Each row has a hidden score. How much does it go up from the first row of each pair to the second? 10 means little or no change, 20 a big rise and 0 a big fall. The score is a weighted sum of the row's numbers plus the product of two more (or one squared), each taken from its middle value.
[-49 -24  29   7   5 -10   0  23  26  28]
[22 17 49 58 38 13 35 36 38 21] ~ 9
[-42 -10  42 -56  15   5 -37   9  21  24]
[  1  53 -34   0   2  27   4   9  19 -13] ~ 10
[26 17  0 22 10 11 30  6 -1 25]
[10 48 17 54  7 -9  8 45  2 25] ~ 10
[-19  17  45  -6   9  29 -13  25  20  53]
[  8  51 -19 -22 -10  23  11   5  21  -8] ~ 13
[ 25 -54  -7  -7  37 -51 -20  -3 -33 -22]
[ 10  -5 -33  16  -4 -25  36 -19 -13  -9] ~ 13
[-12  29  -5  50  -3 -30  16  60  -3  27]
[-45  -8   6  13 -15 -56  13   5  -4   2] ~ 14
[ 21  32  22 -35 -32  11  23 -23 -45 -17]
[ 55 -48 -41  42 -19  30 -23 -66   4 -29] ~ 7
[-4 31 -5 32  6 -6 30 -7  1  6]
[ 48  -6 -55  25 -29   9 -11 -25 -23 -49] ~ 8
[-30   2  64 -59  40  56 -33  38  34  44]
[-23  -1   7 -31  10  33 -15  10  39  -3] ~ 10
[ 10  15 -17  46  11  12  26  -8  20  24]
[-36   7  72 -38  41  30 -48  30  22  44] ~ 12
[ 10 -14  -3  27  32 -50   9  15 -44  -9]
[ -4   1   4  21  14   2  24 -21  12   6] ~ 9
[ 17  35   3 -38 -36   9 -16 -15 -43 -10]
[ 14 -47 -31 -11  17 -43 -32   2 -18 -21] ~ 7
[  3 -12  -6  44   4   9  31 -11  14  18]
[ -1 -12  14   9  16  -5 -17  25  -5  24] ~ 10
[  1  35   2 -58  -7   5 -45   8  -3   6]
[ 38 -22 -54  41 -24 -13 -11 -22 -19 -20] ~ 3
[-17  46 -10 -42 -27  44 -16   9  10 -10]
[ 9 18 17 49 16 14 15 41 10 34] ~ 5
[ 12  30  15  36   3 -20  13  47 -19   3]
[ 21  -6 -18 -10 -38  21  -6 -51 -29 -48] ~ 11
[ 11  -1 -28  23   1 -26  21 -19 -15 -29]
[ 20  23  -2  34  15  -1  15 -17  -2  46] ~ 10
[34 27 41 54  4  9  8 45 18 22]
[ 57 -28 -58  86  18 -19  19 -30 -14  -5] ~ 5
[ -9 -43  -7 -13  16 -66 -27  -9 -21 -12]
[-33  -4   2  -7 -15 -12  15  18   5 -18] ~ 9
[-40 -13  72 -55  37  49 -27  29  41  55]
[  0   3  -7  18 -36  19  37 -56 -20 -54] ~ 8
[ 43   4 -40  -6 -17  41  -5 -43  -3 -22]
[-10  13  26   7  14  26 -15  30   6  14] ~ 8
[ 18 -50 -25  -2  20 -27 -22 -26 -21 -17]
[  2  34  -4 -38  19  48 -36  26  31  36] ~ 14
[-11  10   7 -74   8  32 -62   8  15  25]
[-23  45  15 -85 -15   7 -45  12  12  25] ~ 13
[ -8  32   4   9 -19   7   7  -2  25 -15]
[ -5  17   3  34  20  16  15 -21  23  15] ~ 8
[-59  -7  48  10  13 -18 -16  22  16  43]
[  0  -1   3 -13  -3  20  25  -2   6   1] ~ 9
[  6  16 -19   6 -29  11   5 -14 -29 -23]
[ 26   1 -24  10 -32  21  14 -42 -16 -30] ~ 10
[ -2  42 -11 -52 -42  12  13 -26 -30 -39]
[ -7   3 -29   4 -12 -23  -4 -16 -23 -24] ~ 8
[ -7  12   8  58 -22  28  34 -44 -21 -54]
[ -5  25  -2 -15   4  25  -5  15  20  11] ~ 15
[-18  -8  -5   8 -12 -20  18  -2 -16 -31]
[ 50 -67 -33   3 -15  -7 -10 -52  -1 -28] ~ 8
[-71 -25  57   9   2   5 -10  53  45  41]
[  5  11 -28  28  -6   4  25 -21 -19  -8] ~ 11
[  9  39 -18   9   0  10  17  -1  10 -19]
[  6 -39 -20   9  20 -40 -23   7 -46 -28] ~ 8
[-23   0  62 -40  27  38 -25  23  25  56]
[ 4 25 22 14 17 36 20 -3 27 19] ~ 9
[ 39  32 -20  29   5   9  43 -39  -8 -41]
[-12  -3 -12  22   3  -6   1 -24   8  -5] ~ 10
[ 20  -5 -33  11  -6 -23  16 -35  -9 -20]
[  2   8 -17  28  -5  16  37 -22 -15 -25] ~ 8
[ -1  68 -15  13  -3  27  16   3  36   8]
[-28   2  39 -15   3   1 -10  21  14   9] ~ 7
[ 10  32  33   2   9  25 -27  26   7  46]
[-58 -20  39 -20 -11 -37 -19  40  36   9] ~ 10
[ 17  20  -9  22 -22 -16  29 -27  -7 -37]
[-30   2 -22   6 -17 -58  14  36  21  56] ~ 16
[ 26 -53 -37   4  26 -46 -30 -18 -20 -18]
[ 10  18   0  16 -22  19  32 -59 -42 -59] ~ 10
[  2   8 -23  37  -3  10  32 -21  15 -14]
[ 17   4 -17  20 -22 -14   7 -30 -20 -17] ~ 11
[  5  13 -51  28 -19  34  14  -2 -11 -14]
[ -7 -10   4  -7 -19  10 -34   9   1   0] ~ 11
[ 21 -35   5  16 -20  19   4 -63 -15 -54]
[ -30   35   30 -111   25   40  -52   21   20   75] ~ 18
[-93 -27   8 -18  17 -34 -17  43  23  36]
[ -7 -23 -21 -23   0 -51 -10  -4 -36  -5] ~ 5
[ 25  53 -25  21   2 -22  33  -1  11   1]
[ -6  24  -8  49 -25  21  28 -53  -9 -49] ~ 6
[ 28  24  17  15 -12 -37   3  41  30  16]
[ 60   4  -9  16 -21  37  26 -56 -35 -42] ~ 6
[-11  10  -6 -12  -1 -36   1  -1   6 -14]
[ 34 -48 -41  24 -13   2  21 -66  11 -21] ~ 6
[ 75 -59 -51  61  26   9  -1 -58 -13 -44]
[ 11   8  23 -37 -42  22  -7 -29 -45 -24] ~ 16
[ 49  -4 -31  16   1  18  -6 -23  -8 -24]
[-15  13  53 -45  10  43  -6  15  52  47] ~ 15
[ 35  13 -41  44  -4  17  31 -49  -6 -50]
[ 41 -79 -56  -1   5 -46 -48 -40 -34 -23] ~ 10
[  5   2 -34  26 -19 -11   4 -22 -12 -25]
[-37 -44 -23  16  25 -59 -12  28  -2  11] ~ 16
[ 21  -8 -21  18   1  -4  10 -47 -27 -28]
[ 22 -11   0  22 -24  35  14 -51 -47 -72] ~ 7
[ -5  10  10   2   5  15 -15  27   3  30]
[-12  30  29  17  16  17   3  30  29  31] ~ 11
[ 19 -10 -28   0   0 -43   2 -20 -46 -26]
[-15   3  63 -73  30  45 -22  17  23  59] ~ 11
[-13  30   9 -55 -41   3 -21 -20 -48 -14]
[ 39  29 -34   0 -20  25 -24 -17   6  -5] ~ 11
[  2   5 -13  -1 -17  10   4  -6  -8  -6]
[-11  20  -6  15 -14   7  37 -18   8 -17] ~ 11
[ 19 -27  32   0 -18  19   1 -54 -20 -40]
[-63 -16  40  -4  -8 -18   1  61  52  34] ~ 12
[ 26  28 -10   6 -15 -15  26  -7 -29   5]
[ -6  10  23  -3   1  14 -17   6  13  26] ~ 10
